Turns, then the turns between two rows, first turn first; the first pair answered
turn Zipov:
[  3 -11   1  -7  18 -37  -1  11  -8   4   4  10 -21   2  11  18  13  34
   6 -10 -28  17 -23  -1 -47  25 -33  35   4 -14 -18  -9  31]  ->  [  3 -10  10 -16   4 -42   0   7 -10  -6  -4  13 -21   3  14  19   3  25
   8 -16 -35  10 -32  10 -48  18 -32  26   6  -9 -27 -11  27]
[ 19  30   5  62  29  39  45  11  29  23  15  12  -2  -7  32 -11 -41 -16
 -50  29 -10   2  35 -25  20  39 -14 -42  18  36   8  17 -22]  ->  [ 12   3 -47  53  66  45   6  23  10  39  35  30   4   0 -15  -2 -13  19
 -40  23  -9  27  57 -25  16  32 -20   0   9   0  32  39  -7]
[ 14  30  23 -29 -57   6   4  12  59  -8  12   9 -31 -16  38 -22  -3  -8
   0 -29 -23 -30  -9  18   3 -22 -21  -1   4  17  14 -16 -22]  ->  [ 15  33  13   3 -43  24  20  17  66  15  27  -6 -29 -33  45 -23   7  10
 -21 -15 -15 -26  10   0   8   0 -25   1   0  15  20  -9  -7]
turn zin:
[  5  -3  16 -42  17 -47 -36 -10  -9   0  15  41 -22  30  -7  -1   0  22
  17 -25 -31   8 -44  34 -36  10   0  36   8 -22  13 -14 -13]  ->  [ 12  -6 -24 -25  16 -19 -76  18 -18 -11  20  47 -19  26 -15  -1  15   8
   9 -10 -16  11  -5  10 -30 -19   9  23  10 -13  57  16 -20]
[ -9   6  21 -34   1 -27   6 -17   1  -1  -8  17  -7   3  -4  -2 -11  12
  14 -15 -20  -1 -32  22 -20   5 -12  16   5  -8 -14 -21   0]  ->  [ -1   6 -17  -3  12   6 -26   8 -12  -9   7  39 -15 -10 -12  -4   7   0
  -5   8 -15  13  22   7 -17 -25   2   6  11   5  37  16  -5]
[-12   3  20 -18   4 -51  29 -26  -4  -4   3  38 -15 -15  14  -1  -1   9
  12 -10 -51 -11 -11  15 -24  21  -8  19  -3  18 -25 -13   7]  ->  [  0  -1 -40   2  -2  -6 -33  30 -19 -26   6  31   1  -6  -9   6  17 -21
   5  14 -16  -6  52 -17   5 -28   4  -7  -3  21  30  27  -1]
turn nelif:
[  6   1 -27  11  27  20   5  18   5  -5   8  -6  -6  17   6  12  15  -6
 -24 -10  14   4   0 -18 -15  -2   9  -7  -6   6   2   8  -8]  ->  [  3  -2 -32  -5  27  16  -5  14   2  -8   0  -2  -1  26  -1  12  14  -3
 -10 -18  16   2  -6 -15 -12  -4  11   4  -9  -4  -4   7  -8]
[  9  -1 -32  10  -5   4 -12  18   9 -13   7 -16  -3  17   0  -8   7 -15
  11  18  15   1  32  -5  25 -17   5  15 -14   4  26   2   8]  ->  [  3  -6 -24 -15   4 -17 -19   4  -1 -10   0   2  -8  25 -13  -5  10  -6
  30   4   4   5  11  14  13 -18   0  30 -14  -8  15  -2   6]
[-12  -3  34 -35 -37   2  -4  -7  24   6 -28 -44  22  16  26   2 -24 -13
  -3  -2  56 -24 -21  -6  47  -4  -9 -29   6 -15 -38 -13  24]  ->  [-20  -9  42 -56 -29 -18   5 -25  18  12 -25 -18  11  22  14  -1 -21  -1
  10 -10  34 -18 -46  20  24  -8 -12 -11  12 -22 -52 -21  24]
Now pairs of rows:
(2 to 4 turns a pair)
[ 16   6  12   2   8  10  26 -15   8   7  22 -25  10 -25  37 -24  12 -14
 -24  22 -28  -7  12  -4 -37  15   6  13  32   8  18 -10 -14]  ->  [  8 -11 -12 -49  -1  -6 -27  -8 -12 -12   7  -8  12  16  -1 -13  20 -31
  11  -3 -15 -10  -5  11 -30 -24   8  26  26 -16  16  -7 -19] | Zipov then Zipov then Zipov then zin
[  6  -3  29  -4   5 -15  44 -32 -11  20  10  11 -14  -4  10  18 -17   5
  21  -3 -21  -1 -36  25 -28  -4  18  17  38 -11  -7  -9 -24]  ->  [ 17  -3   5  31  19  16  38 -13  -9  26  22  18 -21 -25  17  11  -4   9
  -3  21 -22  11   9   8 -30  -8  23  14  41   3  29  17 -23] | Zipov then zin then zin then zin
[  7  14  49  40  -2  15  34 -17  39  -2 -28  -2 -26 -15  44  -7 -29 -12
   1   0   9   3  -6  -4   2  -2  11 -32  14  40  -1  -7 -11]  ->  [  7 -16 -22  41  29  42 -26  16  18   6  -7  10 -18  -6 -10   9   8   9
   5  12  27  32  36 -26  11 -27  13   2  -1   9  43  32   6] | zin then Zipov then Zipov
[-29   2  -2  50  56   8  27  13  52  -5  13 -17  21   5  11   8 -20  19
 -12  21 -13  14  23  16  24   4  22  20 -26  -5  -4  23 -15]  ->  [-26  14  31  23  17 -13  27   1  48 -34  -6 -10  15  20  27   8 -36 -18
   5   3 -20  -9  -9  31  22 -16  29  -4 -20  14 -23   8 -39] | Zipov then Zipov then Zipov then Zipov
[ -3 -17 -28  12  12  24 -12  45  -5   6   5   3  17   0 -27   6   8  20
   8 -11  18  13  33 -12  18  -5  -7   3  -7  -1  23   9   2]  ->  [  0  10  18   9  -5  -6  20  16  -8 -10  -7  44 -15 -15   8  -7 -14   5
   1 -20 -26   5  17  15 -19  -8   1 -21  16  35  14  -5 -19] | nelif then Zipov then Zipov then zin
[ -9 -24 -24   9  10  29  -7  31   8   7  25 -37  -9 -21  24 -12   8   8
 -36  15  10  20  57 -18  28 -10  33  10  -9  -6  52  28  13]  ->  [-23 -38 -28 -48  22  -8 -37  11 -13  -1  18  13 -22   5 -11 -11  17  16
  -1  -7 -16  26  27  18  -1 -36  32  41   0 -26  43  29   6] | Zipov then nelif
